128 stands for zero in the data rows.
Here are some points, one per row:
[192 100 106 184 150  86 108  83 134 174 126 130 120 119  98 106 102 142
 142 186 108 156 179 121 116 102  98 170 124 119  92 117]
[ 92 183 107 118 128  82 142  90  84 100 131 118  81 155 166 121  81 132
 151 129 130 205  86 107 107 154 140 102 255 106  72  91]
[138  79 128 131 124 136 115  99 154 144  66 145 192 119 142 127  97 103
 112  86 148 140 135 125  93 122 114 121 104 161  63  84]
[101 151 130  98 105 201 157 104 107  89 123 222 200 119 133 105 110 133
 110 148  89 113 124 105 122 161 126 112 105 116 156 200]
[134 123 118  99 105 143 120  99 108 255 117 118 145 146 131  91  96 133
 149 117 127 144 160  98  97 125 135 174  94 131 133 120]
[140 119 160  66 209 131  68  85 134 150  89  67 143 103 147 255 106 201
 110 103 125 171 149 111 179 113 105 103 103 121 132 168]
[125 145 104 113 138 207 181 144 109 169 132  88  65  95 200 105 174 105
 177 114 141 132 247 102  99 136 110  93 104 145 197 132]
[117 145 101 177  95  84 134 133 108  92 106  96  86 113 107  99  98 116
 152  96 212 120 123 197 127  79 128 118  87 117  90 144]
[152  93 134 104 255 141 201 224  88 154 149  78 169 255  87 245 108 159
 118 117 147 179 111 113 255 156 104 172 126 212 168 255]
[102 104 164 133 145 132  88 122 109 132 197  72 133 118 156  90 105 102
 111 139  96  91 146 108 114  96 109 197 137 162 111 114]
[117 118 121 178 118 103 100 111 110  93 100  80  92 137 100  88 103 128
 188 155 148 108 127 157 125  93 255 190  78 103  80 127]
[115 232 106  81 140 103 109  88 112 136 171 137 112 125 224 109  86 118
 161 218 214 159  87 255 120 208 105 121 162 111 119  84]
[131 131 106  85 107 112 125  95 115 146 113 178 156 113 104 255  91 101
 131 132 111 117 142  72 255 114 106 142 166 134 148  88]
[151 150 150 129 140  89 105 166 108 131 108 144 105 117 106 105 113 124
  91 131 122 157 108 102 170 121  97 199  99 150 160  99]
[122 183 127  86 110  94 107 103  67 101 214 103 110 126 114 199  90 119
 167 121 110  83 108 147  93 113 255  68 203 121  81  98]
[152  99 142 151 145  96 124  84 154 135 133 110 138 105  97 132 160 112
  97 153 108 161 199 143 150 112 119  95  98  52 128 126]
[142 131 160 146 137 146 106 113 134  99  96 114 137 113 103 110 116 132
 114 148 104 112 135 116 134 124 118  97 112 122 157 127]
[240 111 110 231 122 108 102 111  84  95 101 110  41 137 105 110 228 184
 217 174 150  74 126 134 116 110 140  85 103 133 160 112]
[106 133 212 103 103 136 120  71 147 116 100 136  95 107 108 109 125 125
  84 109 131 219 111 104 117 108 118 135 147 198 125 169]
[135 118 112 255  94 113 130 124 255 117 161 120 140 102 152 255 187 221
 132 176 117 121 110 125 161 144 255 255 112 106 150 111]
[206 122 119 100 136 139 138 109 134 104 132 144 174 118 106 109 146 130
  94 116 116 113 123 110 137 122 117 112 117  81 139 109]
[120 111 130 142 100 140 144  86 120  97 103  97 128 102  82 134  90  85
  98 158 118 194 108 122 139 114 105 113 109 119 153 114]
[140  76  61 115  88  80  68 138 105 110 228 154  69 131 163 121  65 153
 105 169 142 152  64  68 140  99  99  98  82 124  78 101]
[102 140 129  91  85 114 125 123 144 182 150  94 128 105 116 104 202 112
  93 160 106 102 125  74 140 107 118 137 114 100 127 127]
[ 89 107 116 101 121 187 115 154 133 124  73 171 132 123 144 110 126 120
 113 125 104  91 118 121 102 146 138 130 123  83 134 212]
[ 95 190 127 136  85 114 131 116 127  73 134 152 119 130 229  90 126 107
 107  98  85 162 120 129 104 255 113 126 255 140  96 255]
[ 89 137 148 199 112  64 104 130 158 115 136 135 237  97 136 115 134 255
 109 128 124 122 105 108 219 107 173 178 116  83 153  92]
[106 116 121 131 105 153 101 130 183 101 157 134 136 106 101 101 157 106
 142 153 255  78 158 136 104 118  85 117 144 136 134 130]
[114 141 138 140  95 101 121 142 119 188 131 122 110 107  85 124 129 119
 120  90 148 112 110 103 137 142  99 148 109 110 129 117]
[108 137 127 118 105  87 109 144  90 100 161 189  81 129 134 129 108  83
  81  95 141 117 105 107 148 106 119 125  80 132  66 123]
[ 87 215  87 107  87 104  95  81 112  96 109 138  99 255 205 169 121 110
  80 139 116 118 129 235  85 221 103  88 148  81 107  26]
[178 114 122 116 104  79 229 203 131  60 107  85 105 157 181 101  82 100
 161  95 156 147 135 132 100 163 102  86 111  96 117 164]
[108 159 120  90 132 184 172 115 165  86 107 173 122 131  68  97  92 137
 117 122 112 117 131 103  84 102 132 149 117 127 132 185]
[140 140 145 130 123 102  91 126 137 108 159 116 143 123 117  90 101 106
 125 114  93 165 123  96 121 103 124 113 109 116 182 147]
[ 85 103 107 136 120 116 104 104 165  98 102 141 161  95 122  82 147 121
  95 121  88 121 126 185 253 109 152 110 121 152 165  81]
[121 121  99  91 121 161 112 102 169 196 126 132 132 115 132 117 142 104
 145 103 104 110 117 134 127 107 136 133  76 121 190 143]
[ 81 157 134 136 105 106 198 145 114 103 104  60 105 136 138  98 102 105
 146 124 103  73 102 185 113  92 112 104 228 104 139 159]
[141 113 101 122 147  93 114 134 177 133 110 137 144 113 109 113 131  70
 122 114 122  89 124 106 116 111 113 135 138 158 179  83]
[158 122 103 121 143 144 103 182 109 196 150 106  94 109 125  91 133 118
 120 122  96 112 167 117  98 161 113 128 123 147 135 136]
[ 96 122 126 165 104  75  94 103  69  90 151 130 142 122 119 101 255  71
 255 133 213 166 131 113 113 104 202 110 110 122 141 136]
[ 79 152 130 236 128 209 120 113  96  99 195 177 163 104 132 110 207  82
 132 146 255 114 144 101  88  93 100  76 111 123 102 114]
[178 142 111  99 114 127 115 118 141 172 117 131 133 125 138 124 115 123
  83 165 134 144  97  98 106  85 126  92 104 136 177 136]
[146 116 201 139 123 133 100 124 135 189 122 152 134 134 112 110  80 149
 137 143 113 128 132  94  77 113 117  94 122 113 154 106]
[131 107 102 119  85 131 108 110 138  89 155  97 162 124  96 119  92 143
 126 124 109 114 153 103 116 128 119  96 103 171 137 145]
[135 147 205  88  68 255  97 122  98 129  93 178 143 158 154 181 109 142
 127 105 109  57 126  86 255 144 122 145 165 107  93 196]
[103 160  94 117 130 218 106 237 121 115 112 115 145 105 120 110 122  85
 133 103  85 240  97 136 100 171 101 123  82 127 121 141]
[113  96 151 111 111 117 119 125  94 124 147 133 105  97  95 158 129 183
  82 105 164 109 119 255 142  89 255  92 255 123 154 101]
[127 154 113 129  87 147 119 120 191 153 166 154 163 109 108 114  98  87
 156 123 167  99 119 118  89 101  84 111 107 121 100 141]
[ 98 133 132 120 182 135  90 153 187  86 134 131 139 112 135  83 130 147
 132 120  65 101 147 121 133 115  89  87 101 124  96  87]
[135 110  89 110  91 159 126 126 124 150 138 120 107  98 145 117 219 124
 105 121 193 146 100 117 106  95 106  99 120  96 108 133]
[164 110 111 132 122 159  94 129 106 126  94  83 152 113 113 137 155  95
  80 149 108  99 124 143  97 128 109 146 128 118 168 134]
[110 111 113 136 131 134 148 161 104 192 116 110  92 128 150  99 138 114
 133 124 112 152 166 111 107 123 105  92 113 103 136 120]
[ 85 120 129 124 116 156 183 225 100 143 135  72  95 108 127  96 124 134
 120 124 126 241 119 117  95 177  97 123  99 178  94 121]
[119 147 133 107 116 100 255  53 108  93 128  97 108 195 255  88 116 119
 168 113 155 127  63 118 113 255 120 106  98 158 119  76]
[137 119  88 127 154  93 144 120 118 162 116 115 134 141 132 114  84 129
 108 124  93  76 152  95 108 109 120 109 120 183 149 174]
[184  94 112 119 138  92 137  97 105  97 126  96  74 124  97 141 255 116
 181 143  82 120 116 199 120  91 133  92 115 130  70 113]
[255 140 119  93  91 109 255 255 132 196 119 131 137 149 225 102 163 122
 125 140 124 255 255 113 102 183 151 108 114 254 104 139]
[ 87 121 186 111 208 100 150 151  89 254 100 182 119 172 119 255 101 127
 119 111 105 129  94 109 161 138 104 110 128 159 147 202]
[106  82 162 125 108  77 135 124 157 202  97 138 150 115 115 120 127 100
 132 157 146 130 145 116 134 116 115 105 132 102 140 106]
[125 124 150  91 126 167 102 121 198  98 162 120 137  93  99 167  86 148
 157 136  91 104 121 108 177 124 130 153 111 128 131  81]
[ 95 131 128  93 100 124 130 141  98  70 161 255  67 111 124 138 106 171
 125 114 123 100 128  87 135 103 122 190 141 103 119 117]
[116  99 173 110  96 217 121 118 121  79 122 217 196 128 117 135 126 130
 140 110  98 164 106 137 145 103  71 181 249 132 131 117]
[ 78  91 142  86 130  87 138 168 113  97  85 124  83 204 104 147 110 142
 101 131  96 105 104  80 141 225 148 121 105 175 131 158]
[148 125 115 148 157 153  93  90 131 113 118 132 116 130 115 106  92 143
 105  88  96 205 129  85 103  88 122 137 143 117 144  98]
[147 114 147 145 131 180 137  91 100  96 144 133 173 108  97 138  70 166
 106 139 102 107 135  95 108 118 164  72  89 123 121  94]
[129 100 123 105 147 135 125 116 180  99 105 121 130 129 121 127  91  83
 119 129  93 141 160 109 105  83 113 165 117  97  93 112]
[120 163 114  72 119  79  91 125 109  94 156  91  86 155 113 134 115 127
 171  86 190 129  88 100  90 226 160  99 211  94 107  84]
[ 78 140 168 183 131 165 115 106 243  98 226 138 177 133  97  90 239 116
 116 179 166 117 100 104 129 114 240 193  98 104  99 104]
[235 125 130 183 229  90 101  85 175 167  93 139 103 112 102  71 201 155
 111 135 126  94 158 121 100 140 114 152 117 111 110  95]
[111 179 113  84 134  87 131  93  92  91  98 106  99 110 172 134 108 111
 203 111 166 131  83 156 114 196 149 121 144  97  83  96]
[160 116 125 143 100  95 122 135  92  74  81  79 103 124 128 108 104 155
 196 162 158 106  97 149 120  81 147 121  93 159  88 118]
[145  98 138 144 158 110 125 164  91 125 114 113 134 103 153 109 107  53
  97 152 130  89 163 101  98 154 121 108 113 149 153 132]
[125 124  90 130 140 185 158 127  74 171 125 118 118 101 108 101 118  81
  91  99 142 129 117  98 119 160 127 189 133 146 139 130]
[122 137 138 109 127 121 148 157  98 104 102 113 171 110 126 138 171 123
  85 118 109  81 118 109  96  99 102 207 113 101 122 103]
[138 134 134  87 110 118 128 109 160 125 137  87 133 123 128 115 138 141
 111 122 110 105 136  93 104  77 112 152 133 122 152 157]
[ 75 117 129 156 149 127 136 111 151 125 123 136 153  95  85 132 118 219
 122 157  97 101 137 100 157 115 126  83 163 104  80 100]
[114 124 156 110  94 136 148 111 100 107 207 234 137  96  89 178  88 140
 114  83  70  88 124 255 158 126 143 161 130 125  86 158]
[109 130 141 127 120 119 143 167 175 180 127  94 116 104  94 122 107 103
 127 137  94  82 125 131 125 112  98 101 139 128 146 102]
[108  93 135 115 116  97 120 155 110  80 134  99 114 127 136 121  97 145
 184  74 146 110 118 208  98 133 125 114  97  90 184 127]
[173 136 109 140 123  97  85 123 109 167  80  80 185 117 110 131 199 202
 107 142  86  72 152 143  99 116  87 153 113 169  92 109]
[104 132 126  68 255  91 142 135 103 121 106 129 144 118 136 255 110 169
 112 123 114 126 141  90 123  95 106 189 114 181 204 112]
[182 112 120 164 140  97 125  73 129 156 146 132 153 119  93  87 159 150
 136 119 121 155 151 108 116 128  89 172 132 135 201 109]
[117 129 143 136 228 247 137 219 140 204  99 227 121 167 170  86  96 113
 127 114  98 133  63 111 148 134 134  95 189 157 121 237]
Along one direction, these points spread out more than along any other. Take the direction at right angles to it along which they spread out most. Go by this last direction. How many in every 100 of the points above lie lower along it than each point below? Round to a whole number. More than half of the points above lie lower than the first one.
[ 78 140 168 183 131 165 115 106 243  98 226 138 177 133  97  90 239 116
 116 179 166 117 100 104 129 114 240 193  98 104  99 104] 96
[120 111 130 142 100 140 144  86 120  97 103  97 128 102  82 134  90  85
  98 158 118 194 108 122 139 114 105 113 109 119 153 114] 45
[ 96 122 126 165 104  75  94 103  69  90 151 130 142 122 119 101 255  71
 255 133 213 166 131 113 113 104 202 110 110 122 141 136] 27
[122 183 127  86 110  94 107 103  67 101 214 103 110 126 114 199  90 119
 167 121 110  83 108 147  93 113 255  68 203 121  81  98] 13
[ 79 152 130 236 128 209 120 113  96  99 195 177 163 104 132 110 207  82
 132 146 255 114 144 101  88  93 100  76 111 123 102 114] 41
[158 122 103 121 143 144 103 182 109 196 150 106  94 109 125  91 133 118
 120 122  96 112 167 117  98 161 113 128 123 147 135 136] 30
[117 118 121 178 118 103 100 111 110  93 100  80  92 137 100  88 103 128
 188 155 148 108 127 157 125  93 255 190  78 103  80 127] 58
[122 137 138 109 127 121 148 157  98 104 102 113 171 110 126 138 171 123
  85 118 109  81 118 109  96  99 102 207 113 101 122 103] 78
[ 75 117 129 156 149 127 136 111 151 125 123 136 153  95  85 132 118 219
 122 157  97 101 137 100 157 115 126  83 163 104  80 100] 89
[121 121  99  91 121 161 112 102 169 196 126 132 132 115 132 117 142 104
 145 103 104 110 117 134 127 107 136 133  76 121 190 143] 80
[148 125 115 148 157 153  93  90 131 113 118 132 116 130 115 106  92 143
 105  88  96 205 129  85 103  88 122 137 143 117 144  98] 61
[106 133 212 103 103 136 120  71 147 116 100 136  95 107 108 109 125 125
  84 109 131 219 111 104 117 108 118 135 147 198 125 169] 34
[ 85 103 107 136 120 116 104 104 165  98 102 141 161  95 122  82 147 121
  95 121  88 121 126 185 253 109 152 110 121 152 165  81] 92
